Here are some points, each followed by its number:
array([-0.69, 0.70, -1.07, -0.20, -0.25, -0.10, 0.64, 0.53, -1.02, -1.13, 0.53, -0.99, 0.94, 1.52, -1.72]) 0
array([-1.70, 0.50, -0.02, -0.92, 0.19, 2.34, 0.41, -1.43, 0.05, 0.86, 1.04, 0.23, 1.11, -1.48, -1.03]) 1
array([-0.86, -0.88, 0.05, 0.32, 0.50, -0.56, -1.19, 0.77, 0.25, -0.29, 0.31, -0.67, -0.95, -0.28, 0.16]) 2
array([0.20, -1.24, -0.42, -2.44, 1.03, 0.00, 0.65, -0.33, 0.61, -0.80, 0.96, -0.67, 0.77, -0.29, -1.41]) 3
array([1.34, -0.19, 0.20, 0.14, 0.88, -0.19, 1.04, 1.58, -0.14, -0.95, -0.96, -1.65, -0.65, 1.20, 1.03]) 4
array([-0.66, -0.75, 0.67, 0.57, 0.67, 1.26, -1.05, 1.30, -0.16, -0.63, -0.18, -0.94, 0.19, 1.09, -1.65]) 5
array([0.67, -0.88, 1.89, -1.24, 0.79, 1.64, 0.76, 0.80, 0.61, -0.98, 0.90, -0.16, 0.07, 0.92, -0.40]) 6
array([1.26, 0.63, -0.79, 0.76, 0.25, -0.96, 0.26, -1.05, 0.07, -0.30, 0.40, 0.71, 2.37, -0.38, 1.15]) 7
array([0.19, -0.25, 0.02, -1.47, -0.10, -0.73, 0.79, -0.61, -0.59, -0.16, -0.64, -0.08, 0.21, 0.19, -0.75]) 8
array([-0.48, -0.85, 0.62, 0.82, 0.10, -0.28, -0.71, 1.39, 0.59, -0.16, -0.21, -0.23, -1.64, 1.32, -0.05]) 9
array([-0.27, 0.18, 0.00, 1.22, 0.10, -0.69, 0.20, -0.27, -0.06, 0.69, -1.61, 0.55, 1.85, 0.29, -0.36]) 10
array([0.70, 0.57, 0.19, 0.49, -0.24, -1.66, 0.75, -0.22, 0.23, 0.11, -0.86, 0.38, 1.19, -0.05, -0.07]) 11
array([-1.89, 0.91, 0.38, 2.22, -0.47, 1.33, -1.28, -0.02, -0.55, 1.61, 0.31, 1.02, -0.73, -1.34, 1.08]) 12
array([0.86, 0.92, 0.67, 1.22, -0.56, -2.58, -0.37, 0.52, -0.08, 0.26, -0.79, 0.38, 0.33, -1.02, 1.75]) 13
array([-0.11, 1.24, -2.03, -0.14, -0.83, 0.28, 0.45, 0.14, -1.11, -0.31, 1.18, -0.46, -1.17, 0.24, 0.25]) 14
array([-0.83, -0.35, 0.88, -0.67, -0.28, 1.44, -0.13, -0.54, 0.48, 0.88, 0.72, 0.98, 0.36, -0.79, -0.93]) 15
array([-1.51, -0.02, -0.25, 0.49, -0.27, 1.64, -1.28, 1.26, -1.11, 0.11, 0.27, -0.58, -1.07, 0.97, -0.85]) 16
array([-2.11, 0.44, -0.29, 2.09, -0.40, -0.63, -1.02, -1.40, -0.65, 1.90, -0.91, 0.67, 1.74, -2.03, -0.04]) 17
array([-1.91, 0.85, 0.40, 2.09, -0.78, 1.06, -1.15, -0.06, -0.43, 1.53, -0.05, 1.25, -0.74, -1.68, 1.13]) 18
New points follow, each followed by the numbers of its two nearest points above, nearest first.
array([1.14, 0.75, -0.40, -1.15, 0.75, 0.18, 1.61, -1.00, 0.63, -0.35, -0.26, -1.27, 0.69, -0.54, 0.51]) 8 11
array([-0.21, -1.32, 0.87, 0.15, 0.12, -1.51, -1.30, -0.27, 0.95, 0.79, 0.07, 0.91, 0.18, -0.93, 0.27]) 2 11
array([-0.53, -0.78, 0.65, 0.66, 0.08, -0.20, -0.53, 1.55, 0.47, 0.14, -0.63, -0.22, -1.48, 1.52, 0.01]) 9 2
array([-0.18, -1.20, 0.77, 0.09, -0.05, -1.67, -1.19, -0.08, 0.82, 0.56, 0.55, 0.88, 0.24, -0.76, 0.43]) 2 11
array([-0.53, 0.72, -1.09, -0.30, -0.15, -0.13, 0.86, 0.47, -0.57, -1.16, 0.70, -0.71, 0.95, 1.58, -1.82]) 0 8
array([0.70, -0.70, 1.96, -1.09, 0.74, 1.50, 0.43, 0.92, 0.49, -0.78, 1.04, -0.34, 0.22, 0.72, -0.26]) 6 5
array([0.55, -0.97, 1.95, -1.22, 0.65, 1.37, 0.37, 0.76, 0.52, -0.69, 0.86, -0.18, 0.26, 0.79, 0.07]) 6 5
array([0.10, -1.50, 0.38, -2.64, -0.05, 0.17, 0.79, -1.80, 1.11, -0.02, 0.79, 0.33, 1.49, 0.07, -2.90]) 3 8
array([1.32, 0.01, 0.49, 0.09, 0.55, -0.66, 0.85, 1.49, -0.11, -1.00, -1.07, -1.26, -0.08, 1.21, 1.05]) 4 9
array([1.37, -0.15, 0.32, -0.24, 0.82, -0.69, 1.08, 1.33, -0.16, -1.20, -0.97, -1.25, -0.10, 0.89, 0.70]) 4 8
array([-0.02, -0.51, -0.23, 2.16, -0.39, -2.61, -2.16, -0.46, 0.45, 0.87, -1.97, 0.16, -0.67, -0.88, 0.78]) 13 2
array([-0.19, -1.27, 0.33, -2.71, 0.13, 0.21, 0.86, -1.88, 1.19, 0.15, 0.65, 0.39, 1.34, -0.04, -2.85]) 3 8
array([-0.96, -1.18, 0.76, -0.31, 0.43, 0.74, -0.63, -0.40, 0.63, 0.51, 0.38, 0.01, 0.92, -0.19, -0.73]) 15 2
array([0.13, -0.70, 0.27, 0.80, 0.24, 0.34, -0.53, 1.66, 0.31, 0.05, -1.23, -0.64, -1.43, 2.00, -0.50]) 9 5
array([0.33, -0.46, 0.13, -1.29, -0.18, -0.53, 0.91, -0.58, -0.56, 0.07, -0.33, -0.03, 0.21, 0.13, -0.54]) 8 11
array([-0.92, -1.25, 0.60, -0.21, 0.40, 0.84, -0.74, -0.33, 0.24, 0.51, 0.30, 0.16, 0.94, -0.47, -0.53]) 15 2
array([0.82, 0.96, 0.08, -0.29, 0.19, -0.02, 0.12, 0.04, -0.54, -1.03, 1.63, 0.72, 1.15, -1.21, 1.51]) 7 11
array([1.27, -0.71, 1.71, -1.18, 0.59, 0.01, 0.75, 0.77, 0.54, -0.31, -0.34, 0.50, 0.94, 0.47, 0.21]) 6 8
array([0.80, 1.01, 0.47, 1.65, -0.35, -2.86, -0.70, 0.43, -0.09, 0.25, -0.78, 0.06, 0.31, -1.03, 1.81]) 13 11
array([-0.72, -0.49, 0.10, -0.27, 0.34, 1.07, 0.51, -0.30, 0.15, 0.51, -0.15, 0.31, 1.13, 0.29, -0.42]) 15 8
array([0.06, -0.78, 0.32, 0.88, -0.16, 0.26, -0.68, 1.48, 0.36, -0.11, -1.04, -0.67, -1.15, 2.04, -0.52]) 9 5
array([-1.92, 0.51, -0.24, -0.51, 0.11, 2.20, 0.35, -1.71, -0.07, 0.90, 1.03, 0.60, 1.26, -1.49, -1.11]) 1 15
array([0.13, -0.24, 0.34, -1.23, -0.36, -0.67, 1.01, -0.42, -0.26, -0.09, -0.31, -0.06, 0.26, 0.11, -0.62]) 8 11
